Turns, then the turns between two rows, first turn first; the first pair answered:
turn megus:
[-16.2   7.0  12.0  -7.3 -41.1 -16.4  -0.2   5.7 -41.4 -23.0   5.4  -6.6
  -2.0   1.0]  ->  [-24.6   9.9  -1.8  -4.2 -53.7 -14.0   5.9   4.8 -33.3 -14.2   4.6  -9.5
   1.7  -4.2]
[ 13.7   8.1  -4.2 -20.4  30.1  10.5   8.0 -18.0  -7.1   7.1   5.3   6.7
  -8.8  15.5]  ->  [  4.8   0.9  13.9 -19.6  20.4  10.2  -9.4 -17.5   5.2 -14.3   3.6   2.5
  -7.5  23.4]
[ 24.1   4.1 -29.1  10.1  29.9  19.5  32.2   8.0 -41.6  15.8 -18.3  40.9
  14.4  -5.1]  ->  [ 21.4  -3.4  26.2   5.3  39.4   8.9  -7.3   9.4 -44.5 -28.3 -20.2  37.9
   4.8  24.0]
[-23.8 -19.6  39.3  14.2  14.1 -18.3  -1.7 -17.1  -7.1   1.2 -28.9  -4.1
   2.9   5.9]  ->  [-33.7 -20.2  20.1  16.5  -1.7 -13.6   6.8 -21.4  10.8  12.0 -31.0  -5.7
  11.9  -4.9]
turn Zese:
[  1.4 -24.1  -3.1  -8.3  11.8 -17.2   7.3   2.8  -2.2 -13.2 -17.7  -3.6
 -37.8  27.7]  ->  [ -7.4 -26.3 -13.9  -5.0   1.5 -12.2   7.9  -2.7  12.4 -14.4 -22.0  -5.2
 -33.2  26.1]
[-10.2   3.1 -22.0  22.0 -26.8  20.6  21.0  -3.4  11.2  12.1 -12.8  11.3
  11.1 -31.4]  ->  [-20.8   9.8  12.7  16.2 -42.6   7.1  -8.1  15.3   2.3   5.5  -4.4  -5.2
  23.5 -27.3]
[-22.7  -8.0  29.8  12.0 -22.3  -8.8 -38.0   5.0  26.2 -22.4  -6.9  -5.0
  12.9  -1.7]  ->  [  9.4   3.1  49.5   5.1  17.1 -16.4 -30.5  15.4 -16.1 -20.6  -0.3   0.8
   0.6  10.1]
turn tema:
[-20.8 -13.8 -25.8   6.5 -24.5  21.3   8.7  -1.9  28.8  17.1  -3.4  -3.1
   6.1 -15.1]  ->  [ 11.5   3.8 -25.3   0.2   1.8   9.4  26.6  11.9 -14.8  39.1   6.5   1.8
  -0.1 -20.3]
[ -5.8  15.5  40.6 -12.6   9.7 -36.3 -29.3  26.3 -59.9 -10.5   2.1  15.1
  12.4   6.3]  ->  [-53.4 -10.2  22.5  -1.7 -34.4 -17.9 -47.1   1.2  11.3 -37.6 -15.1  11.6
  20.2   6.6]
[  9.2   1.0  -1.8  -6.0  31.4  -1.1   1.5   8.6 -19.6   2.3   8.4  20.9
 -17.4   0.2]  ->  [ -3.7  -1.8  22.2  -6.2  21.6  -2.7 -23.9  10.4  -7.1 -18.3   7.6  12.8
 -15.6   9.6]
[ -4.1  15.8   0.0  23.3  -3.0  -6.2   0.2  12.4  21.1 -10.1   5.4  -3.3
  -9.0 -15.4]  ->  [  1.5  18.5  -6.7  23.8   1.0  -5.1   9.0   9.4  14.2  -1.0   9.7  -0.6
 -11.1 -17.0]
turn buz:
[-19.2  15.9 -10.6  19.0 -32.3 -10.0 -33.6  15.6  20.2  -0.9  31.0 -21.9
   2.1  -0.8]  ->  [ -5.4   8.0 -52.5  24.9 -11.8   7.4   0.9  -2.7  30.4  10.9  22.9  -5.6
 -11.5  -7.8]
[ -1.8   3.6  23.7 -14.4  -4.1  -9.0 -14.1   0.6  -8.4  -8.5   0.9  -1.9
   2.9  -3.2]  ->  [ -6.2   7.8  -0.6 -12.1 -13.4  -5.3   1.7   2.1  -3.2  15.5   2.5  -4.8
  12.4 -17.2]
[ -9.3  20.9  19.2  -2.9 -30.7 -14.5 -26.0  23.2 -20.0  24.1  12.5 -11.1
  18.5 -10.9]  ->  [  5.1  11.9 -40.2   6.7  -9.6  10.3  23.3  -2.6  -7.0  37.5   3.1  10.3
   1.0 -21.1]
[  0.3  -1.6  40.4  -9.6  24.2 -10.7 -19.3  17.4 -12.9 -46.3  10.9  -0.1
   8.2  14.5]  ->  [-20.4  14.3   4.4  -7.8 -20.2 -15.2  -5.7  35.8 -12.3   6.7  24.1 -19.1
  42.6 -18.9]
turn buda:
[  7.7 -22.7  18.9   7.1  27.3   6.6  -5.9 -40.2  31.8 -58.1  -1.2  27.6
 -33.8  32.5]  ->  [ -8.4 -22.6 -39.3  17.8   3.5  22.0  27.5 -50.0  56.0 -22.0  -8.2  27.8
 -19.5   2.3]
[ 14.3  -7.3  -4.3  17.0  13.8 -26.5  32.8 -14.9 -16.1   9.4  -0.1   8.1
   2.8  -1.4]  ->  [-17.4  -7.8   0.6  18.9 -25.3 -31.1   8.9  -5.9   6.0   6.2  -1.0  -8.6
  21.5  -5.5]
[  3.9  -2.8  20.3  -2.4  18.7 -22.7 -34.5   3.4 -25.3 -21.4   5.8 -13.0
 -11.6  -3.6]  ->  [  7.9  -2.9 -43.4   4.8  20.5  -7.5  10.6  -7.4 -15.6  15.5   1.1  -3.0
 -13.6 -26.9]
[ -9.7 -12.0  10.8  10.0 -18.4   7.3 -17.9   2.4  15.0  -3.6   3.4   2.3
   8.1  -2.4]  ->  [ 18.3 -10.5  13.0   7.4  17.6   8.0  -2.7  -1.5  -7.4  -8.0   1.2  14.5
 -11.1   4.4]
Pairs:
Between the rows of a pair lie two turns.
[-15.3  -5.3   4.8   8.6  -0.2   4.4 -16.5 -10.3  22.8 -20.9 -14.7   2.3
  -3.8   6.5]  ->  [-20.9   1.4 -16.0  10.3 -13.2   6.4  -2.5  -8.1  24.0   3.1 -12.2  -3.4
   6.2  -7.1]  buz buz
[ 18.0  26.0 -22.9   1.9  20.3 -13.1  30.9  17.0 -29.2  46.6 -22.3  -9.8
   1.8 -25.5]  ->  [  7.6  30.9 -17.3   2.4   4.7 -19.8  20.4  25.5 -28.6  51.1 -19.2 -18.6
  11.4 -29.5]  tema buz
[  7.6 -10.3  19.6  10.7  -3.6  -7.5 -29.9 -20.4  -9.0 -37.1   9.5   8.6
   3.0  20.0]  ->  [ 33.4   2.2   8.9   7.8  15.0 -15.1  -6.7  -9.1 -42.6  -7.6  18.2   9.1
  -1.8  10.8]  buz buda
[ 18.2 -19.0 -53.5   0.2   7.5   1.6  34.1   4.2   2.5  43.7  15.4  -6.1
  -4.6 -19.8]  ->  [ 37.4  -5.2  -5.6 -12.0  26.0 -17.8  16.8  27.0 -39.1  38.1  24.9 -12.1
  -6.1  -4.7]  tema buz
[ -3.3  19.7  39.7  -4.4 -15.1 -25.6 -22.1  18.8 -27.1   8.2  16.3 -13.7
   6.4   1.6]  ->  [ 17.3  22.9  33.7  -6.8   8.5 -23.2  -7.5  16.9 -41.6  12.1  14.3  -3.6
  -5.2   3.7]  megus Zese
[ 29.1 -12.4  27.5  -6.6 -12.6   3.1 -19.0  31.0   7.4  -4.5 -13.1  12.6
   8.9  -3.1]  ->  [ 33.7 -16.2 -11.3  -3.2  -3.7  14.5  10.3  16.9  14.9  12.9 -17.8  23.4
   1.4 -14.3]  buz buz
[ -6.3  -5.5  25.8   5.9   0.0  -6.3 -15.3   0.0   7.5 -56.3 -24.4   5.8
   4.0  25.5]  ->  [ 19.6  -4.2 -12.1  10.7  30.0   5.6  25.5 -13.1  -4.7 -37.9 -28.9  24.1
 -11.3  17.3]  buda megus
[-14.6 -10.8 -39.3   9.7  16.1  -6.0  36.9  10.9 -20.9   7.6 -20.4  29.8
  -3.4  -9.0]  ->  [-27.5 -27.9 -22.3  12.2  11.7  -0.3  17.0  -3.7   6.5 -26.8 -29.2  34.4
  -9.6   8.7]  Zese buz
[  4.1  -0.1 -10.0   2.0 -12.5  -3.5   9.8   5.8 -11.0  10.3  -6.1   3.7
   6.7  -4.6]  ->  [ 10.5  -8.0   2.5   0.4   4.1  -1.0   2.9  -2.4  -9.4 -13.3 -10.6  10.2
  -3.4   8.7]  buz megus
[ -8.5 -15.5 -52.5 -13.9  10.9 -10.2   8.3 -13.3  13.9  22.9  -5.6 -22.4
  -4.7  -6.1]  ->  [ 11.3  -9.4  -2.2 -26.2  40.1 -25.5 -13.8   1.6 -21.7  -1.7   1.8 -20.9
 -18.2  16.1]  megus buz
[ 18.7   5.5  10.2 -36.5  27.5   8.8 -18.9 -23.3 -50.7   3.4   6.9 -39.0
  -8.0  18.3]  ->  [ 19.0  -1.6   6.2 -33.5  33.0  13.4 -18.4 -33.1 -42.0  -8.8   3.7 -33.8
 -15.0  23.0]  Zese tema
[-14.2  11.5 -13.5   4.8 -29.1  -3.0 -25.9 -13.8   9.5 -11.1   5.3  21.9
   9.1   4.1]  ->  [ -7.2  18.2 -22.0   3.8 -26.3  -8.3 -12.7  -3.7  -8.5  13.9   8.8  15.5
  14.8  -6.2]  Zese buz
